0: [113 115 111 110 131 108 126 118 150 149 113 145  98 178 144 118]
1: [178 138 151 121 139 118 152 104 132 146  78 107  94 164 186 119]
2: [105 102 151 140 114 146 100 142 189  79 178 105  85 148  91 134]
3: [154 123 121 110 141 136 156 109 154 120 107 131 141 144 142 106]
4: [131 125 146 138 136 135 111 124 101 142 123 104 135 112 145 138]
5: [102 136 120 129 122 110 141 134 136 155 116 141 149 104 113 126]
6: [ 84 117 155 132 139 139  91 103  74 153 126 119 119 122 151 131]
7: [135 122 157 145 139 154  79 139 105  91 161 110 118 133 136 155]
8: [102  93 130 137 107 130 103 145 186 128 169 142  79 191 109 114]
9: [138 114 134 113 136 156 166 111 161 131 101 146 127 138 136  81]
10: [113 100 128 132 114 131 105 144 169 116 179 144  74 190 117 122]
11: [126 112 138 149 147 141 118 137  88 133 160 145 149 124 123 140]
12: [152 132 116 145 128 121 130 149  91 131 140 147 163 124 126 159]
13: [148 120  90 101 126 123 148 109 139 110 129 155 123 175 124 133]
14: [123 111 109 106 133 128 146 133 146 107 166 162 111 189 113 137]
15: [194 147 150  89 116 159 172 124 188 105  50 101 153  78 141  58]
16: [135 181 174 100  86 102 135 147 161 139  40  74 156  37 142 108]
17: [111 135 131 107 149 131 129  87 141 114 136 121  89 187 147 138]
18: [123 127 118 150 119 115 130 149  96 128 162 152 158 137 120 154]
19: [113 116 108 116 128 131 134 111 148 125 141 164  94 169 126 110]
20: [131 123  88 100 130 126 152  99 151 123 110 163 115 167 122 107]
21: [154 137 152 159 133 108 111 146  97 118 155 113 114 160 167 185]
22: [114 124 117 136 128 109 106 139  76 138 142 140 147 127 136 157]
23: [121 124 116 135 124 112 104 139  85 139 155 128 139 148 140 158]
24: [ 99 115 154 166 152 150  99 125  54 130 165 124 115 125 133 139]
25: [169 124 157 109 105 163 152 122 182 113  79 107 126 102 136  78]
26: [139 171 163 107  89 118  89 162 176 106  81  62 135  33 112 121]
27: [100  94 169 170  89 150  48 155 228  79 179  49  59  91  56  93]
28: [201 142 149 111 133 118 150 112 163 104  87  84 114 149 178 137]
29: [119 131 116 129 117 100 106 122  87 151 115 115 143 133 156 152]
30: [129 164 143 114 109 121 115 158 175 105 114  94 161  47  89 123]
31: [120 130 110 146 127 113 129 138 102 135 152 157 155 119 123 147]
32: [102 102 170 155 106 170  71 147 194  78 202  77  51 131  78 118]
33: [124 119 107 117 143 129 144 121 141 116 147 161 111 161 120 124]
34: [125 133 122 135 130 114 128 136  80 136 139 133 163 130 140 166]
35: [120 107 131 165 147 142 103 132  82 129 164 147 139 127 123 139]
36: [101 158 146 119 132  99 143 118 105 186  81 101 138  77 152 116]
37: [ 87 128 130 147 123 127 106 146 135 150 137 117 119  65  87 114]
38: [142 153 139 134 115 118 159 162 133 134 130 124 189  85 128 134]

[140 121 155 152 118 169 110 156 116 109 170 145 141 101 118 131] 11 35
[104 174 177  86  84 121 145 135 166 162  28  70 140  44 153  91] 16 26
[148 130 113 141 134 111 144 150  82 136 132 151 181 108 121 160] 12 34
[ 84 135 142 151 133 131  97 148 135 120 164 122 132  67  79 129] 37 5
[133 114  84 121 127  93 166 141 133 173  94 164 165 133 116 110] 5 20
[134 128 110 109 144 134 137  98 133 106 125 133  96 180 144 132] 17 13
[133 133 153 177 137 119 123 119  80 149 133 115 109 122 160 150] 4 21
[120 161 159 160 121 113  95 154 133 110 158  83 104  98 123 164] 7 4
[152 119 104 103 140 140 138 105 150 107 127 149 106 183 132 132] 13 33
[140 157 139 127 117 117 146 157 117 142 111 121 170  85 131 126] 38 5
[124 116 137 148 128 102 128 128 151 152 137 115  61 195 155 147] 0 17
[121 149 108 113 121  79 128 115 111 175  76 119 134 129 142 136] 29 36
[135 114  91  96 133 134 146 105 145 106 130 165 111 174 126 127] 13 20
[127 121 108 110 143 130 157 121 148 118 153 157 115 159 120 124] 33 14
[ 87 148 136 112 130 103 103 121 108 149 119 105 138 110 134 143] 29 4
[169 138 117 128 145 111 132  96 142  97 121 110  80 201 164 163] 17 1
[119 118  87 119 136  83 148 137 149 164 105 157 153 137 107 122] 5 20
[136 127 112  96 142 136 143  85 136 107 110 130 100 167 156 132] 17 13
[146 122 172 128 110 156 128 107 139 132  81  97  97 126 158  92] 25 1
